Where one turn sends some rows of the set: a few examples, then the rows asked:
zut: [ 0.61  0.33  0.88 -0.73 -1.75  2.98 -2.33 -0.86  2.91  5.62 -1.23 -0.85
 -2.57  0.51  2.57 -1.85 -0.32  0.73 -0.32  0.12]
nin: [ 0.43 -1.31  0.90 -0.77  1.53  1.18  0.95  0.02  0.54  4.66 -0.38 -0.21
 -3.37  0.07  3.92 -1.22 -1.99  1.77 -0.96 -0.34]
Zur: [ 0.40 -0.90 -3.03  1.97  0.31  1.66 -0.52 -2.10  1.90  1.00 -0.99  2.15
 -1.93 -0.34  1.68 -3.02 -1.43 -1.37  0.88  0.01]
tis: [ 0.70 -0.37  0.71 -0.55  1.01  2.00  0.30 -0.44  2.28  4.87 -1.20 -0.73
 -3.59  0.56  4.00 -1.65 -1.71  2.06  0.11 -0.29]
Bub: [-0.13 -0.93  2.40 -0.53  0.87  1.75  0.32 -0.76 -0.79  3.72  0.12  0.30
 -3.19  0.24  4.10 -1.20 -2.21  1.00 -1.01  0.28]
bap: [-0.09 -1.45  0.75 -0.21 -1.98  3.14 -3.34  1.89 -0.10 -0.36 -3.48  0.11
 -2.30  1.95  1.79 -1.41  0.17  2.92 -0.86  0.01]
mam: [ 0.35 -0.17  1.33 -0.91 -2.38  2.71 -2.38 -0.68  1.22  5.37 -0.02 -0.01
 -2.17  0.33  1.66 -1.33 -0.43  0.02 -1.47  0.03]
fosub: [-0.59  0.66 -2.18 -1.29 -1.20  0.87  0.54  0.83  0.37  2.82  0.97  2.91
 -1.26 -0.67  3.24  1.96  0.54  2.16 -0.50 -1.42]
kefev: [-1.04 -0.07 -2.51 -1.27 -1.71  1.14 -0.99  0.98  0.68  2.68  1.80  2.65
 -0.85 -1.57  2.75  0.59 -0.12  1.58  0.40 -1.48]
sipa: [ 1.41 -1.50 -0.90 -2.70 -2.79  3.37 -2.10  0.48  0.40 -0.64 -2.13  0.18
 -2.66 -0.03  3.63 -1.79 -0.18 -2.93  0.73 -0.42]
Ker: [-0.87 -2.03 -2.69  0.65 -1.18  1.18  0.52 -1.24 -0.08  1.42 -3.58  0.84
 -2.16  1.71  2.26  0.77 -1.79 -1.80 -0.84  1.55]
zufe: [-0.18 -1.89 -3.55  1.68 -0.79  1.83 -1.81  0.38  0.91  2.66 -3.00  2.22
 -1.59  0.73  3.08 -0.60 -2.10 -2.54  0.45  0.79]
nuge: [ 2.45 -1.61 -1.59 -2.57 -1.87  1.76 -0.84  0.60 -0.33 -0.44 -0.35  1.64
 -1.89 -1.17  2.17 -2.28  0.16 -2.39 -1.20 -1.67]
tezet: [-1.32 -2.99 -3.57  0.61 -0.60  1.15 -0.23 -0.64  0.98  1.86 -2.95  0.74
 -2.18  0.92  2.38 -0.71 -2.65 -1.96  0.85  1.37]
rik: [ 3.43 -1.04 -2.67 -2.98 -0.70  1.43  1.42  0.49  1.70 -0.37 -2.24 -0.01
 -2.94  0.04  2.20 -1.57  0.19 -0.35 -0.83 -2.10]
pero: [-1.32  1.83 -0.46 -0.65 -1.32  2.88  0.12 -0.62  0.91  0.89 -1.10  1.06
 -2.41  0.29  5.51  1.58  0.22  2.04  1.78  0.44]
nat: [ 1.34 -0.96 -0.30 -0.30 -1.20  2.13 -2.68  1.84  0.74  0.17 -2.08  0.97
 -2.09  1.19  0.15 -2.33  0.84  3.78 -1.76 -1.43]
tekot: [-1.50  1.49 -0.29 -0.24 -1.25  3.16 -1.17  0.12  0.61  1.04  0.11  2.13
 -2.08 -0.49  5.79  0.71 -0.02  1.15  2.11  0.15]
duvol: [ 2.62 -1.45 -2.57 -3.10 -2.35  2.15 -0.51  0.06  1.60 -0.06 -1.33  0.14
 -2.21 -0.64  1.08 -2.42  0.44 -1.48 -0.66 -1.70]
keki: [-0.90 -2.35  1.11 -0.59 -1.28  2.54 -2.57  1.54 -1.16 -0.88 -2.69 -0.09
 -2.61  1.46  2.41 -1.91 -1.00  2.85 -0.43  0.30]
duru: [-0.97  0.27 -2.70 -1.98 -1.96  0.83  1.12 -0.04  1.57  2.43  0.34  1.16
 -1.64 -0.35  2.12  1.63  0.51  2.79 -0.28 -0.97]
Bif: [-0.18 -0.29  2.82 -0.68 -1.77  2.75 -2.00 -1.46 -0.42  4.31  0.39  0.25
 -2.43  0.28  2.73 -1.22 -0.84 -0.32 -1.25  0.63]
mani: [-1.60 -0.55 -3.01 -2.33 -2.41  1.08 -0.24 -0.01  1.46  2.47  1.36  1.20
 -1.30 -1.22  1.80  0.41  0.15  2.22  0.63 -0.86]
Penul: [ 1.38  0.41 -2.65  2.67  0.18  1.89 -0.59 -1.83  1.32  1.13 -1.43  3.37
 -1.57  0.41  1.84 -1.74 -0.49 -1.65 -0.47 -0.37]
rek: [ 0.15 -1.73  0.46 -0.61 -1.28  1.72 -2.18  0.90 -0.52 -0.55 -1.30  0.75
 -2.11  1.02 -0.09 -2.45  0.18  3.23 -2.20 -0.75]
dop: [ 1.82 -1.24 -1.89 -2.84 -1.86  3.04 -0.53  0.29  1.80 -0.50 -3.58 -0.98
 -3.29  0.60  3.66 -1.57 -0.10 -1.55  0.70 -0.59]
Muk: [ 0.91 -0.39 -0.16 -0.76 -0.36  2.26 -0.84 -0.08  3.03  6.12 -1.31 -0.89
 -2.84  0.43  2.71 -1.53 -0.73  1.69 -0.59 -0.26]
Negus: [-0.09 -0.96 -2.41  1.11  0.28  1.23  1.34 -3.37  1.33  0.13 -1.32  1.13
 -2.26  0.21  0.80 -1.92 -1.17 -0.87  0.04  0.43]
dut: [-0.38 -1.29  2.45 -0.98 -0.55  1.68 -0.76 -0.69 -1.14  4.49  0.95  0.57
 -2.58  0.02  2.86 -0.96 -1.55  0.21 -1.98  0.12]
Mip: [ 0.28 -1.27 -0.21  0.17 -0.93  2.88 -3.37  2.69  0.84  0.43 -3.64  0.43
 -2.57  1.91  2.85 -1.98 -0.15  3.37 -0.22 -0.49]
voki: [-2.32  0.67 -0.90 -1.03 -1.91  3.26 -1.76 -0.30  1.34  0.78  0.33  1.07
 -2.05 -0.80  4.84  0.07 -0.14  1.18  2.95  0.56]
Kede: [ 0.10 -0.80 -2.65  1.68 -1.31  1.87 -0.81 -0.22 -0.03  2.06 -3.36  2.49
 -1.55  1.71  3.22  0.85 -0.94 -2.34 -0.94  0.70]
banu: [-0.04 -2.41 -0.04 -0.39  0.02  1.32 -1.69  1.60 -0.73 -0.72 -0.86  0.79
 -2.32  0.65  0.96 -2.79 -0.90  3.82 -1.16 -1.02]
nok: [-0.44 -2.28 -0.15 -0.44  0.02  2.31 -2.48  2.59 -0.26 -0.55 -2.79  0.47
 -2.69  1.30  3.23 -2.40 -1.49  3.35  0.13 -0.24]
pated: [ 0.89  0.38 -1.64  1.89 -0.07  1.46  0.98 -3.10  0.75  0.51 -1.90  2.32
 -2.03  0.97  1.16 -0.88 -0.21 -1.22 -1.37  0.32]
Pem: [ 1.15 -1.44 -0.85 -0.05  0.40  1.86 -1.98  2.39  0.63  0.16 -1.41  1.36
 -2.10  0.53  1.41 -3.06 -0.32  4.27 -1.12 -1.55]
dumu: [-2.11  0.83 -0.79 -1.43 -2.27  3.06 -0.29 -1.26  1.92  0.85 -0.91 -0.06
 -2.53 -0.04  4.59  0.58 -0.12  2.01  2.54  0.60]
pabez: [ 2.95 -1.11 -1.81 -2.56 -0.22  1.04  1.31  1.04 -0.74 -0.80 -1.00  1.82
 -2.42 -0.47  3.33 -1.33 -0.30 -1.08 -1.66 -2.26]
bazig: [ 1.88 -1.37 -0.40 -2.22 -1.14  2.74 -0.77  0.91 -1.04 -1.17 -2.13  1.25
 -2.72 -0.05  5.14 -1.28 -1.00 -2.58 -0.12 -0.68]
zul: [ 2.40 -0.99 -1.42 -2.26 -0.25  2.46  0.91  1.02  0.36 -0.94 -3.65  0.09
 -3.31  0.92  5.42 -0.71 -0.57 -1.10  0.06 -0.79]

Muk -> tis
nat -> Mip
Now find these:
voki -> mani
tezet -> Negus
rik -> zul

